Each path is a new rotation, seen through one point. The rows after it are directions, each followed by how far the rotation turns it, in degrees per step (0 if it stays put).
Each turn is a multiple of 5 degrees from 10 to 175, or 0.
Each row of a path follows its step; steps can be skipped.

step 0: [ 1.17  0.34  2.81  2.04 -0.77 -0.72  0.58 -0.55 -1.34  0.84 -0.31 -0.57
  1.51 -1.74 -1.92 -1.63 -0.96 -1.39  1.16  1.12  0.94 -2.14 -1.97  1.50
  0.87  1.05 -0.83  0.33  0.53 -1.75  0.35  1.02  0.22  1.24 -0.61  1.62
  1.64  0.30]
step 1: [ 1.67  0.37 -2.55 -0.71 -0.73  0.50  1.09  1.56  0.36  1.00  0.76 -0.68
 -1.42  1.26  2.57 -1.83 -1.38 -0.97  0.43 -0.33  0.35  2.05 -0.90  0.70
 -0.61  0.29  1.78 -2.31  1.58  1.50 -0.10 -0.11  0.70 -0.39  1.61 -0.06
 -1.92  1.61]
step 2: [-1.88 -1.64 -0.56  0.18 -0.18 -0.27 -2.79 -1.58 -1.12 -0.26  1.41  0.36
 -0.72  1.61 -0.22  0.82  1.21  0.22 -1.62 -0.34 -0.99 -0.53 -0.44 -1.38
 -0.19  0.67  0.96  3.94 -0.41  1.08  1.09 -0.09  2.00 -1.34 -1.29 -0.31
 -0.21 -0.95]
step 3: [ 0.60  1.74 -0.54  1.87  1.95  0.35 -0.11  0.29  0.07  0.31 -1.65  1.74
  2.16 -2.36 -1.50 -0.35  0.04  1.41  1.41  1.22 -0.42 -0.29  0.58  0.09
 -1.10 -1.11 -1.59 -1.87 -1.09 -0.81 -0.81 -0.63  1.32  0.61 -1.74 -2.52
 -0.53 -1.44]
step 4: [-0.02 -1.50  0.51 -0.14 -0.95  1.37  1.03  2.13 -0.73 -0.91  2.49 -1.43
 -0.51 -0.58  0.75 -0.64 -0.99 -1.21 -1.06 -1.81  1.26  1.65  1.65 -2.07
 -0.22  0.76 -1.50 -0.66  0.59 -1.50 -1.25 -0.49 -3.11  1.47  0.31  0.23
  0.57  1.09]
step 5: [-3.32  1.32 -0.88 -0.16 -2.06 -0.55  1.25 -2.26 -0.41  1.06 -0.30  0.19
 -0.49 -0.76 -0.33  0.27  0.61  0.10  0.71 -0.33 -1.11 -1.89 -1.70  1.37
  1.05 -1.13 -0.17  1.92  0.89 -0.39  0.94 -0.12  1.12  0.28  2.02  2.16
 -0.44  2.15]
step 6: [ 0.39  0.49  1.35  0.34  3.36 -0.17 -1.89  0.61  0.50  0.16 -1.18  0.69
  0.24  2.24  2.00 -0.76 -2.11  1.59  0.39  0.81 -0.02 -0.08  0.50  1.13
 -2.05  1.13  0.65 -1.13  0.22  1.12 -1.32 -0.18  2.08 -0.48  2.43  0.42
  0.37 -1.36]
step 7: [ 0.61  0.87 -0.73  1.21 -1.36 -0.49 -1.46  1.23 -0.43  0.56  2.24 -0.66
 -0.16  2.12 -1.87  0.48  2.88 -0.63 -1.45  0.92 -1.08  0.18  2.03 -0.21
  1.76  2.12  1.11 -0.51 -0.30 -0.87 -0.10 -0.01 -1.66  0.92 -2.09 -1.04
  0.37 -0.83]
step 8: [-1.10 -0.58 -0.71 -2.22 -0.34  0.17  1.34 -1.03  1.03 -1.61  0.09  2.48
 -0.72 -1.64 -2.11 -1.48  0.39 -0.61  1.16 -0.56 -0.52  2.02 -2.70 -0.25
 -0.15 -2.69 -0.47 -1.20 -2.44 -1.37 -0.11  0.12  0.68  0.12  0.25 -0.53
  0.16 -0.32]
step 9: [ 0.23 -1.67  1.82  0.59  0.02 -1.20  0.44 -1.87 -0.57 -0.39 -0.51 -2.46
 -0.19  0.33  1.27  0.29 -2.60  2.24 -0.91 -0.51  2.52  1.02  2.40  1.47
 -0.48 -0.48 -1.39  1.08  1.26 -1.28  1.02 -0.83 -0.15 -0.70  0.86 -1.33
  0.00  0.89]
Directions:
[-0.37 -0.64  0.05  0.31  0.55  0.27  0.40 -0.19  0.01 -0.32 -0.28  0.38
 -0.79 -1.06  0.21  0.59  0.62 -0.18 -0.26  0.59  0.32  0.56  0.28 -0.06
  0.10  0.12  0.12 -0.05  0.07 -0.84 -0.09 -0.76  0.13 -0.34 -0.36 -0.43
  0.03  0.10]  70
[-0.19 -0.92  0.60  0.02  0.07 -0.13 -0.63 -0.03 -0.45  0.08  0.48 -0.43
  0.09  0.33 -0.38  0.26 -0.09 -0.56  0.32 -0.17  0.25 -1.09  0.57  0.77
  0.40 -0.25  0.19  0.06  0.10 -0.27  0.51 -0.48  0.10  0.47 -0.39 -0.39
 -0.22  0.41]  160
[-0.09  0.54  0.47  0.08  0.22 -0.03 -0.17  0.00 -0.37  0.29  0.33 -0.23
 -0.19  0.53  0.77  0.02 -0.24 -0.77  0.04  0.76  0.47  0.59  0.46  0.21
 -0.59 -0.74 -0.84 -0.59  0.08  0.18  0.07  0.32 -0.37 -0.61  0.01 -0.40
 -0.31  0.01]  135
[-0.48  0.28  0.78 -0.14 -0.10  0.76  0.12  0.38  0.29 -0.47  0.21  0.55
  0.16  0.11 -0.60 -0.15 -0.63  0.47  0.65  0.43 -0.34  0.57  0.14  0.16
  0.43  0.05  0.18  0.42  0.16  0.17 -0.34  0.26 -0.60  0.00 -1.04 -0.24
 -0.34  0.28]  85
[-0.28  0.44  0.37  0.06 -0.32 -0.20 -0.24  0.25 -0.56 -0.21  0.06 -0.41
 -0.05 -0.58 -0.14  0.25  0.20 -0.46 -0.60 -1.13 -0.53  0.63  0.47  0.49
  0.19  0.80  0.10  0.04 -0.42  0.65  0.13 -0.24 -0.31 -0.71  0.05  0.07
 -0.46 -0.04]  135
[ 0.35  0.11 -0.46 -0.57  0.35 -0.22  0.52  0.16  0.44 -0.38  0.23  0.35
 -0.83 -0.07 -0.27 -0.12 -0.02 -0.05  0.54 -0.25 -0.29 -0.67  0.52  0.17
 -0.46 -0.12 -0.41 -0.64 -0.18  0.29 -0.38 -0.37  0.42 -0.17 -0.38  0.69
 -1.08 -0.01]  160

step 0: [ 0.14 -1.59  0.56  0.61 -0.82  0.84 -1.49 -0.20  1.51  0.31  1.01  2.19
 -2.82  0.02  1.22 -2.16 -0.56  0.63 -0.55  0.94  0.22  0.09  1.48 -1.18
  2.78 -0.80 -0.24 -0.37  1.16  0.18 -0.07 -1.08 -1.90 -0.19 -2.48 -0.06
 -1.02 -0.23]
step 1: [-1.41  1.14  0.00  0.14 -0.15 -0.75  0.29  1.71  1.70  1.69  0.48 -0.57
  0.71  2.00  0.03 -0.94 -0.65 -0.58 -2.12  2.20 -0.75 -0.88  1.50  0.40
 -0.53 -1.54 -0.45 -1.36  1.56 -0.93 -1.61  2.31  1.56 -1.67  1.15 -0.44
 -0.42  0.51]
step 2: [-0.32 -1.06 -1.07  1.43  0.85 -1.88 -1.93  1.72  1.18 -0.90 -0.55  1.31
  0.70 -0.82 -0.96  0.18  0.21  0.57 -0.74  1.04 -0.60 -0.87 -2.04  0.93
  1.04  2.63  0.24 -0.68  0.12  0.71 -1.19 -2.50 -0.86 -0.81  1.06 -0.60
 -1.97  0.99]
step 3: [-1.37 -1.64 -0.99  1.63 -1.73  1.62  0.81 -0.65 -0.47  0.42  0.29  1.26
  1.35  0.83  1.77 -2.07  0.17  1.02 -0.39 -0.67 -0.31 -1.62 -1.08 -0.26
  2.45 -0.24  1.37  1.45  0.65 -1.15 -0.83  0.99  1.43  0.75  0.58  2.06
  0.37  1.46]
step 4: [-2.25  0.62 -0.40 -0.61  0.19  1.16 -1.88 -1.25 -0.12 -0.87  0.18  1.13
 -0.10  0.27  0.28  1.28  1.12  1.34 -0.05  2.43  1.88 -1.65  1.16  0.38
 -0.06 -2.57 -0.93 -1.67 -1.03 -1.03 -0.91 -0.77 -1.31  0.76  0.24 -1.03
 -1.26  2.17]
step 5: [ 0.65  0.48 -1.62  0.30 -1.94 -0.32 -2.19  2.26 -1.91  0.71  1.54  1.06
 -1.91  0.42 -0.43 -0.74 -0.38  0.10 -1.42 -0.85 -0.38 -1.20  1.27 -0.31
  1.60 -0.56  0.49 -1.66 -0.32  1.56  0.42 -0.25  0.36 -3.06  0.54  1.42
 -0.19  0.26]
step 6: [-1.59 -0.20  2.02 -0.89 -0.06  0.41 -0.83  0.15  2.05  0.60  2.26  0.52
  0.46  0.13 -0.65 -1.95 -0.91  0.17 -1.15 -0.05  1.34  0.45 -0.28 -1.81
  2.29  0.95  0.42 -1.06  2.21 -1.04 -1.75 -0.90  1.08  0.24 -0.23 -2.12
 -1.40  0.08]
step 7: [ 0.66 -2.12 -1.77  2.21 -0.07  0.63 -0.49  2.96  3.47 -0.11 -0.38  1.23
  0.18  1.50  0.66 -0.04 -0.78  0.18 -0.20  1.30 -0.26 -0.85  0.34  1.37
  0.04 -1.73 -0.93  0.42  0.66 -0.39 -0.86  1.45 -1.33  0.01  0.77  0.43
 -1.15  0.45]
step 8: [-1.10  0.54 -0.06  1.56 -0.97 -1.13 -0.56 -1.18 -0.77  0.02 -0.25  0.47
  0.16 -1.35 -0.17 -1.02  0.29  1.35 -0.07  3.37 -1.99 -2.41 -0.14  0.11
 -0.13  1.86  1.36 -1.58  1.33 -0.93 -1.62 -0.63  0.48 -0.56  1.55  1.05
 -0.22  1.50]
step 9: [-2.90 -1.64 -0.99  0.25 -0.53 -0.04 -1.87 -0.33 -0.64 -0.84  0.46  1.36
  0.67  1.29  0.97 -0.03  1.33 -0.23 -2.22 -0.27  0.55 -0.32 -0.74  0.79
  2.61 -0.13 -1.62  1.03 -1.14  0.87 -1.22 -0.63  1.46 -0.34 -2.06  0.75
 -0.23  1.41]
Directions:
[ 0.50 -0.51 -0.56 -0.40 -0.22  0.46  0.14  0.27  0.82 -0.09 -0.08 -0.15
  0.59 -0.06 -0.32  0.02 -0.12  0.37  0.28 -1.22  0.49 -0.19 -0.80 -0.23
  0.32  0.26  0.48  0.19  0.31 -0.55  0.02 -0.02 -0.26  0.67  0.26 -0.08
 -0.41 -0.04]  95
[-0.26  0.08 -0.14  0.79 -0.29  0.51 -0.55 -0.48 -0.25  0.51 -0.21 -0.23
 -0.34 -0.35 -0.35 -0.38  0.32 -0.20  0.23 -0.23 -0.51  0.23 -0.41 -0.41
  0.56  0.84  0.36 -0.29  0.07 -0.05  0.06 -0.66 -0.50 -0.57  0.19  0.49
  0.38 -0.85]  125
[-0.44  0.12 -0.54 -0.29 -0.51  0.70  0.00 -0.33  0.56 -0.19  0.16 -0.52
  0.19  1.08  0.23 -0.31  0.34  0.33  0.05  0.48 -0.08  1.07 -0.09  0.52
 -0.06  0.18 -0.57 -0.27 -0.14 -0.08  0.59 -0.25  0.51  0.09  0.38 -0.43
  0.00 -0.15]  130
[-0.06 -0.55 -0.06  0.10  0.29 -0.09 -0.06 -0.66  0.35 -0.91  0.31  0.26
  0.39 -0.51 -0.59  0.04  0.57  0.92  0.38  0.19 -0.12 -0.26  0.09  0.16
  0.19 -0.16  0.08  0.04 -1.00 -0.34  0.05  0.41  0.45 -0.30  0.06  0.63
  0.75 -0.01]  70
[ 0.50 -0.44 -0.36 -0.03 -0.45 -0.07 -0.07  0.59  0.18 -0.23 -0.82  0.59
 -0.60  0.52  0.17 -0.35 -0.45  0.18 -0.16  0.31  0.32  0.50 -0.03 -0.18
 -0.06  0.02  0.49  0.87 -0.72  0.34  0.62 -0.05 -0.33 -0.64 -0.26  0.64
 -0.11  0.13]  155
[-0.34  0.00 -0.77  0.17 -1.01  0.34  0.03 -0.36 -0.88 -0.56 -0.11 -0.23
 -0.08 -0.55 -0.04  0.36  0.31 -0.20  0.20  0.44  0.69  0.06  0.00 -0.13
 -0.35  0.16 -0.18  0.26  0.20  0.20 -0.44  0.17  0.25  0.75 -0.37  0.80
 -0.63  0.06]  70
[-0.42  0.14  0.31  0.11 -0.36  0.36 -0.27 -0.52 -0.65  0.21  0.58 -0.19
  0.03 -0.15  0.16  0.61 -0.67  0.29 -0.38 -0.54  0.63 -0.07  0.34  0.13
  0.49 -0.34  0.32  0.32 -0.85  0.47  0.69 -0.08 -0.40  0.17  0.92 -0.31
 -0.01  0.21]  60
